Named turns come first, each shown by rows before and after it. Which turns, in which order, take the first row of each pair that follows to the second? Write the first one first, as in the answered first pair.
suk (before -> after):
[-10   0   5  -3  -6  -1   7   3 -29  -3  10  -2   6   2   3] -> [ -9  -2   5  -1  -6  -1   7   3 -31  -2   9  -2   5   4   3]
[ -2  -6  -9  17 -13   5  -6   9  12  10 -12 -12  -9  -2  -9] -> [-11   7  -7  12 -14   6 -10   9  15   5 -10  -5  -9  -7 -10]
[ -4  15  18   0   7   1  -8  -5  14   2 -11  16  15  -7  12] -> [  4   2  21   1   6  -2  -1 -11  12   1 -12  11  20  -5  13]
difo (before -> after):
[ -7  13  14  -2   9  -1 -11   1  -8   0   5  13  10  -5   4] -> [ -5   9  15   4   9   4 -13   0   0   2  -1   8  17  -4   5]
[-25  11   7 -24 -13   5  12 -14  21 -11   1   2   7   4  -8] -> [-12  -4  11 -16 -13  10  13 -19  26  -5  -9  -8  17  10  -4]
[-3 -9 -3 -6  0  6  5 -6 23 -4 -6 -5  5 -1 -1] -> [  4 -18  -1  -7   1  -3  12  -9   9  -3  -1  -6   3   2   0]
Zeme (before -> after):
[-11  -3  -6  -9  -3   5  11  -5  19  -5  -3  -1  -3  -4  -1] -> [ -8  -3 -10  -2  -4  10   6   1  20  -3  -4  -6  -3  -1  -3]
[ -2 -18 -17  14 -11  15   4 -14  15  -2 -16  -5  -4   2   9] -> [-12   0  -3  12  -7  11  -8 -17  20  -4 -19  12   4  -7  13]
[ 7 -4  7  1  1  0  7 -4 -3 -1  0 -8 14  1  3] -> [ 8 -1  8  6  1  3  3 -1 -2  0  0 -8 15  2  2]

Each pair is 2 to 3 turns apart.
[ 11  -1  16   7   7   6 -20  -2  -2  13 -12   6  15   2  23] -> [  7 -10  12 -18   5 -19   8  -9 -18   1   0  10   2  -1  22] : Zeme then difo then suk
[ -6  20  22   1   7 -20 -11  -6  -9  -3   8  18  -2 -13   8] -> [ 19 -22   4  10  -1 -16  10  -5 -18   2   9 -15 -10   7   3] : suk then Zeme
[ -7  11   7   4  10   7  -5 -10  22   0 -13  -3  10  -6 -11] -> [  5  -3  -3  11   6  11  -1  -5  19   3 -13 -18   5   3 -13] : Zeme then suk then Zeme
[ 11   9  27 -16   2 -13   7 -23 -11  -5   4  20   8 -16   9] -> [ 26 -13 -12  12  -8  13   7   1 -16   6   9 -21 -21   7  -9] : Zeme then suk
[ -4  16  24  -1   4  -2 -12 -10  20   0 -15  18  29 -17  14] -> [ 20 -18 -10  25  -6  22  -6   7  13  12 -15 -26   8   9   2] : Zeme then Zeme
[ 29 -19  14   4   2  -8   0  -7 -22   6  -4  -1  16   7   5] -> [ 26  -6  10  19   3   9 -18   6 -19  14  -7  -4  13   9   2] : Zeme then suk
[ 11   4   2  20  -7  21 -14  19  10  16  -4  -2  13  -5  16] -> [ -5  21  -2   3  -6   3  -9  26 -13   8  16  13  -9 -11  11] : difo then difo then difo
[-13   6  -4  22  -9   7  -9  16  17   9 -14  -9  -1  -2   7] -> [-23   2   4  -8  -8 -21  17  -2  11  -5  -7   5  -3 -11  10] : suk then Zeme
[-11  15   0   0  11   2  -2   9  11   3   0  13  -5 -13 -11] -> [  2 -12 -10  -4   6  -3  18   4   2   1   4  -3 -12  -3 -14] : suk then Zeme then suk
[ 13  -2  10   3   0   0  -5  -1 -15   3 -13  11   6  -5   8] -> [  7   1   5  -7  -2  -9   3  -2 -21  -1  -3  13  -5  -5   4] : Zeme then difo then suk
[  6 -12   5  -3  -4  -2  13 -10  -5  -6  -2  -2  -2   1   6] -> [ 10  -9   3   7  -3   2   2   1 -14  -1   3  -4  -7   7   3] : Zeme then difo
[ 16 -24   7   3   6  -4   6 -18   3   7  -6  -2  13  14   5] -> [ 14 -16  12   1   8 -14   4  -9 -19   8   6   7   1  15   4] : Zeme then difo
[  2 -14  -1   4   3  -9  12  -5  -3   1  -8   2  15   0   3] -> [ 0 -3  4  8  5 -3  0 -4  2  2 -9  7 19 -3  5] : Zeme then Zeme
[-28  24  -2   5   6   7 -22   7  13   9  -1  23   1 -11   7] -> [-21 -15 -34  -7  -9   3  16  -2  19   0   3  -9 -18   0  -3] : Zeme then difo then Zeme
[-2  0 -2 -9 -6  1 13 -7 13 -8  3  7 -1 -3 -8] -> [ 10 -14  -4  -1  -6   4  13  -3   5  -2   3  -3  -2   5  -7] : difo then Zeme then difo
[  4  -4  10   0   4  -9  -2   3 -15   2   5   4   5   3   4] -> [-13  13  -4  -4  -1  -1  -3   7  -2  -4   8   3  -5  -2  -4] : difo then Zeme then difo
[  6 -12   3   8   0   8  -6   0   0   3   2 -11   4   1   0] -> [ -3   2   2   7   0  12 -15   6   2   2   4  -6  -2  -3  -4] : suk then suk
[ -7 -15  11  -4   5 -10  11  -2 -42  11  20  -2 -10  -1   0] -> [-27   1  -8  -8  -3  -2  11   4 -27   5  23  -4 -26  -4  -9] : difo then Zeme
[ -4  13  14  -2  -2 -16  -7  -1 -16   4   5  19   5   3  19] -> [ 8 -2 16  8 -2 -9 -6 -7 -8  8 -7  9 18  9 23] : difo then difo then difo
[ 10   4   2  34  -3  28 -24   7  -4  21 -19 -10   9  10   7] -> [-19   6 -14 -22 -11 -17  25  -4 -26  -6  11   3 -27  -3   0] : Zeme then Zeme then difo
[12 -4 -9  4  0 -3  6  8  0 -2 12 -3  1  0  0] -> [ 8  1 -9  8 -1  5  0  9 12  1  7 -4  5 -2  0] : difo then difo then difo
[ -2  10  -2  13  -6  11  -5   7   8   1  -4   1  -9   0 -11] -> [12 -9  1 17 -4  6  1  4 -3  5 -5 -5 -5  6 -8] : difo then suk then difo
[ 26  -8  13  14   4  -3  -5 -13  -3  13  -6 -10  14  -7   4] -> [ 17   6   1  17   2  -3 -14   5 -22  16   8  -8  -9  -3  -3] : difo then Zeme then suk
[ 5  6  4  4  5 12 -3 10 -4  6 -2  2 -5 -2  2] -> [10 -1  9  3  6  9  0  4 -8  8 -4  1 -1 -3  5] : suk then difo then difo
[ -1  -5  11   5   4   5  -8 -18  14   7 -17   2  18  -1  18] -> [  3 -13   8  -9   5 -20   8 -12 -24   3   5   6  -3   2  16] : difo then difo then suk
[-20   9  12 -24   2 -22  12 -11 -11  -9   4  21   1  -8   1] -> [-26  14   7 -22   0 -15  10 -13  -1 -10   0  20   2 -10  -1] : suk then difo
[-5  5  2 -1  2 -5 -1  1 -9  0  5  3 -5 -1  0] -> [-3 -3 -8  3 -1  4  1  4 -1  2  1 -8 -7  3 -4] : difo then Zeme then Zeme
[-26   8 -29 -17 -17   0  17   9   3 -13  12 -10 -32   1 -17] -> [ -4  -3 -20  20 -14  35  -8   9  28   5 -16 -26   0   8 -11] : Zeme then difo
[  4  14  -1   6  -3   3 -14  13  -2   4   9   6  -6  -2  -2] -> [-5 17  1 -3 -4  1 -9  3 13 -2  1 10  2 -9 -1] : Zeme then difo
[-10   3 -16  -9  -5 -11  11   3  -4  -1   9   7 -23   9 -15] -> [-18  22  -5  -6  -1  -6  -6   5   2   1   5  20 -13   4 -11] : Zeme then Zeme
[ 10   2  37   3  14   4 -16  17  -9   9  -9  14   8 -10  14] -> [  5   7  36  -1  14   0 -14  20 -15   8  -4  19   2 -11  14] : difo then difo
[ -3   3 -13   7  -2  16 -13   3   8   9  -8 -12   0  11   2] -> [  8  -1  10   4   6   0 -13  -6  -5   9  -9   3  14   8  13] : difo then Zeme then difo
[ 10   1  15   3   8   7  -7 -11  19   2 -18  -1  27  -5  10] -> [ 24 -18  14  -5   9 -12   9  -8 -17   3  -4  -5  10   2  10] : suk then difo
[  3   8 -23  -9   8  -2   9  11 -10 -16 -13 -10 -11  17  -7] -> [  3   8 -23  -2   8  10   2   8   5 -13 -21 -14  -3  17  -5] : difo then difo
[ -7  16 -10  -6   1   6  10  -1  27 -11   7   0  -5 -14  -7] -> [ -4  13 -14   1   0  14   8   3  27  -8   7  -9  -7 -11  -9] : Zeme then Zeme
[ -6   7   1 -15   1 -21   7  -6  11 -12   0   7  -2  -5  -9] -> [ 13 -11 -11   8  -3  -1   0   5  12   2  -7 -17  -4  12 -13] : suk then Zeme
[ -1 -13  17  -6   0  -3   6 -16  19  -4 -14   9  19  -4   7] -> [  6 -14   9  13  -2  15  -7  -4  23   4 -17  -2  18   4   2] : Zeme then Zeme
[  3  -3  -3   0   9  -5   4   9 -30   4  10   4 -23  10  -1] -> [ -8  13  -7  15   8  25 -18   7  13   6 -11  -1  -6   4   0] : difo then difo
[ 17  -6   9 -10 -11   9 -14   0  11   6  -3   6  11   4   1] -> [ 21 -16   0 -11 -15   6  -6   5   0   5   4  -3  -1  11  -2] : Zeme then difo then Zeme
[  9   3   5  14   0  17 -28  22  -2  11  -1  -3  -3  -1   4] -> [ 13  -5  27  -7   5 -10 -10   2 -13   2   2  15  11 -10  16] : difo then Zeme then suk
[ -9   5 -29  -6  -5   5   5  11  -5  -5   7 -13 -27   3 -10] -> [-16  13  -5 -26   1 -17  15  -8  -1 -16   5  10 -11 -13   1] : Zeme then Zeme then suk
[-12  17  -9   4  -9   3 -12  15   0   2   8   1 -14  -1  -5] -> [-13  10   2 -14  -7 -16   4  -2  -2  -8   9  11  -6  -9   0] : Zeme then suk
[  1  -5  -5  -6   2   9  -4  -4  10   3  -5 -19 -13   8 -13] -> [  2  -2   9  -6   6   9  -8 -12  18   4 -12 -13   3   3  -6] : suk then Zeme then difo
[  7 -11   3 -10   0 -14  -2  -7 -15  -2   8   6   0  -3  10] -> [ -9   9  -2  -5  -2   6 -16  -5  13  -3  -2   9   5 -10   8] : difo then difo
[-35   8  -4 -19   6  -7   7   8  -5  -9   6  14  -5  -7  -1] -> [ -1 -35   5  -7   8  -9  19  -3 -13  -2  -3  -3  10   7   6] : difo then difo then difo
[  3   7  -4  -5  -2 -17   1   5 -22   8  11   6  -2 -12   4] -> [  3  17  -4  11  -3   3 -16  11  -6  15   2   4   5 -12   5] : Zeme then Zeme then difo
[  2 -17 -24   2  -4  -8   1   3   7  -6  -5 -22 -21   1 -15] -> [ 11 -11   7  15   5  -3 -17  -8  22   0 -23  -7  16  -6  -1] : Zeme then suk then difo
[ 20 -22  -3   4   0   4 -10  -1  -8   3   0 -19   4  13 -14] -> [  3  -4  -9  -7   1  -6 -10   7 -24  -3  15  -7 -16   8 -19] : difo then suk
[  3 -16   0 -23   6  -5  25 -15  -4  -9 -17  -2  -3   1  -2] -> [ -7  -5 -19 -12   0  15  16  -2  10  -6 -18 -13 -17   3 -13] : difo then difo then Zeme
[-16  15  -8  14  -4  17 -14   7   2  11  -2   2 -10   5  -8] -> [-16   2   9 -15  -1 -14  13 -17  -4  -2   1  18   3  -5   1] : Zeme then suk
[ -7 -18  -1  -6   5  -3   5  12  -9  -7   8  18 -13  14   5] -> [  1 -26   1   6   3  13   0   6  11  -1  -6  11   3  16   7] : difo then difo then difo
[-25  16   0 -25  -5  -8   8 -11  25 -13  -2   8  -1 -17  -5] -> [ 11 -26  10 -13  -3  -8  21 -22  19  -4 -13 -10  17  -4   3] : difo then difo
[  4 -10 -15  33  -8  23 -11   2  10   5 -13 -16  -3   8  -4] -> [  2  -2 -15  34  -6  22 -18   9   1   7  -9 -11  -9   9  -6] : suk then difo then suk
[ -4  19  -7   2 -12   4  -9  15   5  -2  -4  -2 -13   1  -8] -> [ 17  -6   2  12 -10   6  -3   6   7   3 -15 -11   5   7   0] : difo then suk then difo
[  8 -14  -3  -4   5  -8  14  -7   0  -2 -12  11  10  -6   5] -> [ 11  -8  -6  14   6   8  -4   4   3   7 -17   7  11  -1   4] : suk then Zeme
[-20   5 -10 -20  -6  -2  17 -11  26 -17   2  -1  -4 -10  -4] -> [-11   6  -3  -2  -3  14   3 -12  39  -9 -11  -4  12  -7  -1] : difo then Zeme then Zeme
[ -9   1 -18 -10 -11   2   8   0  -4  -8  15  -2 -12  -6 -12] -> [  3  -2 -15  12 -11  22  -9   3   9   2   0 -11   2   0  -9] : Zeme then difo
[ 15 -36   2  -6   0 -13  38 -21  -2   4  -3   1  11  -2   2] -> [  2 -22  -7 -17  -2 -22  42 -10 -18   0  13   9 -10  -5  -6] : difo then suk
[-13   5 -14   1  -6  15  -9   1  15   8   6  -7 -12   6  -5] -> [ -8   4  14  -5   1   4  -8 -17  19   7  -3   9  13  -3   8] : difo then Zeme then suk
[-13  19  13  -4   5  -2 -12   0   8  -5   0  17   5  -8   1] -> [  6  -6  19  -6   8 -17   2  -5 -17  -4   6  13   4   1   5] : difo then difo then difo
[ -9 -10 -13  13  -6  22  -7  -5  31   7 -12  -9  -8   0   0] -> [ 10 -32  -4  13  -3  12   3 -11  15  10 -12 -14  -1   5   3] : suk then difo
[ 20  -9  -6   6  -7   1  13  -4  -1   5   2 -17  -1   7  -6] -> [ -4  20 -13   0  -9   5   1   4   4  -1   8  -6 -14  -3 -11] : difo then suk then difo
[  7  -3  24 -10  -3 -15   5 -24   3   2  -4   9  24   4  18] -> [  6  -9  -6 -10 -10 -19  15  -3 -26   2  19  -9 -18  18   3] : Zeme then difo then suk
[ -2  -2 -26 -11  -7  -7  11  15 -14  -4  20 -16 -21  15 -10] -> [-20  28  -1 -24   1 -16  -3   6  -6 -11  17  16  -3  -3   0] : Zeme then Zeme
[-11  20  20   1   1  -6  -2  -9  19  -4  -1  19  13  -6   4] -> [-19  10  -6  -8  -9  -3  15  -8  28 -11   3   1  -6  -3  -7] : Zeme then difo then difo
[ 11 -16  13   1   1  -8   4   5 -16   5 -10 -11  13  10   5] -> [  5  -5  22  -5   3 -12   0  -1 -11   2 -10   0  18   3   8] : Zeme then Zeme
[-18  27  -7   2  -3  20 -17   7  15   0  -2   3  -4  -4  -6] -> [-17  11  -4 -15  -5   9   5 -13  29 -10  -8   1   6  -8  -2] : Zeme then difo
[ -5   2 -15   5  -3  23   3   4  19   0  -6 -15  -1   5  -5] -> [ -9  10 -17   6  -2  20  -3  12  10   0   1 -11  -9   5  -8] : difo then suk then suk
[ -9  21   4  24  -5   6 -20  25 -13   2   5   6  -8  -3   4] -> [-19  15 -15   9 -12   1  -1  22  -8  -5  11  -4 -25  -2  -3] : Zeme then Zeme then difo
[  1  -5   5  -1  -4  12   3 -11  22 -10 -10   6  27 -13   6] -> [  4 -10   5 -18  -2 -16  17  -7 -15 -15  11  14   8 -11   4] : difo then difo
[ 10 -10  -2  10  12   4 -17   2   3   1  -4  -9  12   0   1] -> [ -2  -7  -5 -14  11 -15   1  -2 -10 -10   9   0  -3  -6  -2] : Zeme then Zeme then difo
[  0  16  -2 -30   2  -2   4  -1  -3   2  -5   8   4 -12  -5] -> [  4   9  -4 -32   0  -6  10  -4  -8   2  -3   6   2  -9  -5] : suk then suk then difo
[  5   9  12  -6   1  -1  -1 -14   6   3  -9   4  12   6  18] -> [ 15  -5   8  -3  -1   1   6 -13   2   5  -9  -5  10  12  17] : suk then Zeme
